One vector is turned by the same rotation once a tick. Each row is the vector after some number of ticks, and that number follows the row.
The counts run from 0 to 539.
[122  96  87 142 175 156 151  71 145 128  81 108 128 105 103 133 139 149
 156 119 170  92  93 144 119 134 136 127 105 146 122 164 137 132]
150
[165 149 137 107 139 103 103 138 122 148 148  86 105  97 159 134 167 159
 174  77 117 138 135 133 105 129 130 167  98 161 132  99 137 160]
300
[114  75 166 144 113 113 141  99 157 159 143 162 130 190 111 140  88 124
  98 133 113 140 178 146 149 151 142  88 123 148 137 107 132 111]
384
[ 86 104 186 140 106 125 114 170 202 114 142 164 142 152 136 122  84 127
 101 105 146 103 160 123 105 140 139 102  98 103 124 114 137 124]
111
[171 153  97 118 164 161  63  88 146 140 113 122 123  92 170 162 135 111
 131  93 149 104 124 105 127 117 172 117  93 124 141 104 128 147]
144
[107 123 140 145 140  90 104  70 115 161 137 101  79 135  90 126 153 136
  77 114 107 105 115 169 169 115 126 110 123 164 145 130 108 121]
433
[137 107 116 133 134 146 157  38 108 186 109 120 128 106 118 128 149 136
 119 112 116 145 128 134 146 115 136 110 163 168 117 123 136  73]
377
[144 197 112 140 119 115  82 120  87 102 122  93  88 104 146 156 129 138
  99 108 132 139 119 114 185 121 159 126 108 170 142 133 128 118]
195
[ 97 112 153 129 159 119 107 120 159 150 140 100  99 124 116 100 171 171
 139  59 142 103 106 152 117 172  92  99 121 123 111 170 115 131]
504
[153 107 128 127 124  94 144  94  75 168 102 138 164 103 130 114 162 121
  69 154 121 128 142 137 157 103  89 127 142 150 112 114 157  85]
33
[172 156 105  99 143 114  49 136  92 128 152 117 128 116 157 137 142 130
  95  96 123  99 124 162 144 118 137 139  99 134 137  86 108 150]
366
[ 95 192 124 195 123 101  72 124  86 136 173 130 123 126 157 111 142 117
  85 135 123 121 141 132 141 119 121 117 127 138 131 147 109 129]
64
[150 139 139 115 164 128 109 135 150 137 121  77 141 106 117 135 167 131
 176 161 160  79 113 162  85  90  99 151 100 123 148 128 164 149]
356
[ 88 149 102 129 138 113 106  77 126 112 136 113  70 128  95 116 125 131
 136 106 125 156  94 151 148 160 163 112 157 154 133 144  79  85]
499
[151 149 171 106  95 107 124 103 165 151 157 110 135 129 159 144 136 122
 159 165 114 176 169 154 122 116 123 121 113 160 128 105 165  76]
179
[155 144 165 104 109 112  98  95 149 158 110  93 108 116 117 160 154  87
 107 161 100 110 161 102 138  88 134 128 122 148 149  92 153  99]
482
[171 106 166  68 127  85  95 180 118 109  97 103 110 154 105 144 127 122
  93 148 136  96 148 136 138 128 129 109 136 118 162  79 150 114]
259
[132 144 139 105 131 142 108 159 105  96 139 109 111  76 163 103 127 180
 155  93 168 138  86 139 139 152 156  97 130 108 123 155 161  99]
397
[125 122 162 133 123 159 161 114 169 137  73 169 151 193  94 124 125  92
  98 172 116 101 115 118 176 114 107 120 129 122 128 138 125 148]
485
[140 100 158 107 120  86 134 152 173 138 154 101 123 147 141 142 115 143
 173 140 135 142 181 160  64 150 123 129  99 130 149  91 172 128]
456
[136  95 136 115 126  96 150 119 117 161 110 169 133 187  90  99 132 122
  97 144  84 119 119 156 165 142 107 138 143 130 125 124  95 177]
435
[137 130 116 101 100 130 150 117 146 109  93 206 148 158 147 123  75  92
 106 156 108 157 134  94 153 142 177 117 149 119 107 111 106 121]
41
[131 117 147 112 128 102 123 182 111 106 144 121 175  75 141 100 129 166
 129 167 156 110 100 175 108  87 109 134 118  93 126 105 174 112]
462
[105 144 135 123 114  64  94 113 110  98 124 117 117 125  94 128 128 114
  46 145 119 109 125 155 171  97 137 107 115 151 132 102 119  74]
261
[135 144 137 136 151 152 175 127 161 141 104 130 139 195 102 113 126 124
 190 182 135 126 117 151 120 134  93 160 139 143 133 156 140 158]
354
[126  90 117 141 144 100  92 152 101 155 142 166 113 156 148 124 105 113
  94  80 108 116 173 111 117 174 134 117 139 109 137  94  93 162]
440
[100 121 192 145 124 178 145 135 170 142 148 112 133 111 126 132 116 165
 165  63 162 122 134 110 119 142 133 117 135 139 114 148 158  94]
176
[158 137  87 123 169 127 141  70  91 140  84  94 111 113  90 123 159 127
 152 179 133 121  95 157 157 102 130 125 144 152 142 147 140 114]
427
[158 155  97 143 146 176 151 136 145 119  80 150 140 154 136 134 108 106
 166 157 137 116 104 101 142 119 155 163 110 122 130 146 131 193]
420
[123 168  89 134 172 159  72 118 142  90 111  90 112 144 114 164 140 122
 144  87 184 109 113 126 110 138 131 123 109 171 148 145 120 108]
423
[ 95 114  88 143 170 141 109 136 174 100 121 168 131 165 132 134  98 117
 139  93 163 101 124 125  94 169 148 113 108  96 134 131  91 159]
217
[ 83  99 152 166 140 145 156 132 130 174 136 180 166 154 111  74 128 132
 128 128 116 114 127 142 111 138  78 131 169 104 109 152 114 149]
510
[105 120 146 145 132 122  71 125 137 158 181 124 156  69 161 113 134 123
 123 108 138  94 147 140  78  89 129 111 129  90 130  87 141 116]
513
[ 78 114 126 156 118 117 112  94 181 149 123 174 119 167 106 137  92  84
  87 142  92 111 149 128 141 120 159 118 125 114 139 108  89 141]
212
[141 158 129 143 145 108 103  97 100 160 158  68 105 101 135 146 174 157
 148  73 118 138 139 142 129 129 120 151  99 189 122 123 140 125]
301
[174  85 120  79 172 103 101  98 127 147 116  93  92 162 113 143 135 123
 162 121 124 133 153 151  87 163 128 110 140 140 170  89 140 123]
153
[101 152 146 149 149 135  84 154 134 127 117 121 160 125 120 123 166 116
  85  93 154  51 117 116 111  94  65 137 131 133 117 128 121 122]
135
